[[-77  10  43   5]
 [ 52  37  74  64]]
Rows and columns are numbered from 0.
The entry at row 0, column 2: 43
The entry in row 0 and column 0 -> -77
The entry in the bottom-right corner -> 64
Which number is the entry in the top-right corner?
A: 5

A = [478 251 555 717 518 484 237 312 536 514 481 783]
The third entry from the left is 555
The 2nd entry from the left: 251
Read off the last entry.
Answer: 783
Read off the second entry from the right.
Answer: 481

Read these off the matrix that follows.
1) What is the largest entry?
2) What is the smallest entry?
[[3, -18, 15, 8, 17, -14, 12, -5, -9, 15, -4, -9, 4, 17], [5, -22, -7, 2, 3, -16, 1, -4, 16, -6, 15, 9, 17, 1], [-8, -6, -3, -18, 31, -14, -21, 0, 18, -8, 16, 10, 4, -9], [1, -19, 12, 9, 18, -14, 15, -6, -14, 16, -4, -8, 5, 16], [4, -21, -8, 2, 2, -18, 3, -2, 14, -6, 13, 10, 18, 1], [1, -21, 7, -3, 20, -10, 20, -3, -13, 9, -12, -24, 2, 5], [0, -21, 6, -6, 20, -7, 20, -2, -14, 9, -13, -24, 4, 5], [-12, -2, 0, -28, 33, -15, -11, 2, 16, -19, 12, 16, 13, -15], [1, -20, 13, 10, 17, -13, 14, -5, -9, 15, -4, -9, 5, 16], [1, -17, -10, -2, 9, -11, -4, 2, 12, 1, 6, -5, 16, -5], [-2, -20, 8, -5, 21, -8, 20, -4, -12, 11, -14, -23, 4, 4], [6, -1, -4, 15, 10, 21, 5, -17, 4, 13, 7, 14, 0, -22], [4, -21, -7, 2, 5, -16, 3, -4, 13, -6, 14, 9, 19, 1]]
1) 33
2) -28

data =
[[ 28  -1   0   2  12   4   8  -2  19 -23  14  -4]
 [ 11  -5  -5   9 -10  18  30  28  28 -10  -4  -6]
 [ 37  40  -1 -10 -12 -31  36 -17  28   0  48  11]
 [ -9  82   0   8 -13  -2  21  23   3 -11  22   2]
 [-26  37   0  -1   2   5 -15  10   0   6  19  -4]
 [ 17 -25   0 -10   2  -4  10 -15  -1  -7 -43   6]
 [-24  10   2  -6   4 -15 -22 -16  -4  21  -2  17]
 [-36   0   1   0 -12  26   9 -42   1 -18 -28   2]]
The top-left entry -> 28
The maximum -> 82
Which number is the fourth entry, reading row by row?
Answer: 2
Which number is the first entry in the row that holds the smallest entry?
Answer: 17
The 2nd entry from the end, reading row by row is -28
The bottom-right entry: 2
The bottom-left entry is -36
Which number is the top entry of the column that holds the smallest entry?
Answer: 14
The largest entry in the first column is 37
Which number is the second entry on the main diagonal?
Answer: -5
Which number is the fourth-last entry, reading row by row?
Answer: 1
The top-right entry is -4
The entry directly above -43 is 19
Which number is the second entry, reading row by row?
Answer: -1
Which number is the minimum?
Answer: -43
The entry directly above the largest entry: 40
The entry directly below the largest entry -> 37
Which number is the entry just left of the smallest entry?
Answer: -7
The entry just right of the largest entry: 0
Which number is the second smallest entry?
Answer: -42
The entry just right of -31: 36
The first entry in the row that holds the largest entry is -9
The smallest entry in the first row: -23
The largest entry in the last row is 26
Which number is the entry directly above 18?
Answer: 4
The third entry, reading row by row -> 0
Which number is the entry directly above 5?
Answer: -2
The largest entry in the last column is 17
Which number is the bottom entry of the column that holds the largest entry?
Answer: 0
The second entry on the diagonal from the top-right corner -> -4

arr =
-47,12,-33,-46,-40,0,31,9
-36,26,-42,-23,-34,38,-36,42
Which number is the maximum?
A: 42
Which number is the 1st entry on the main diagonal?
A: -47
Which number is the entry just left of the largest entry?
A: -36
Which number is the entry just left of -34?
A: -23
The entry just left of -23 is -42
Which number is the bottom-left entry?
A: -36

Questions about the row below.
1) Which number is the minimum?
2) Which number is the entry just left of 9790?
3) Which number is the entry just right of the largest entry?
[2621 9119 7570 3352 9790 4379]
1) 2621
2) 3352
3) 4379
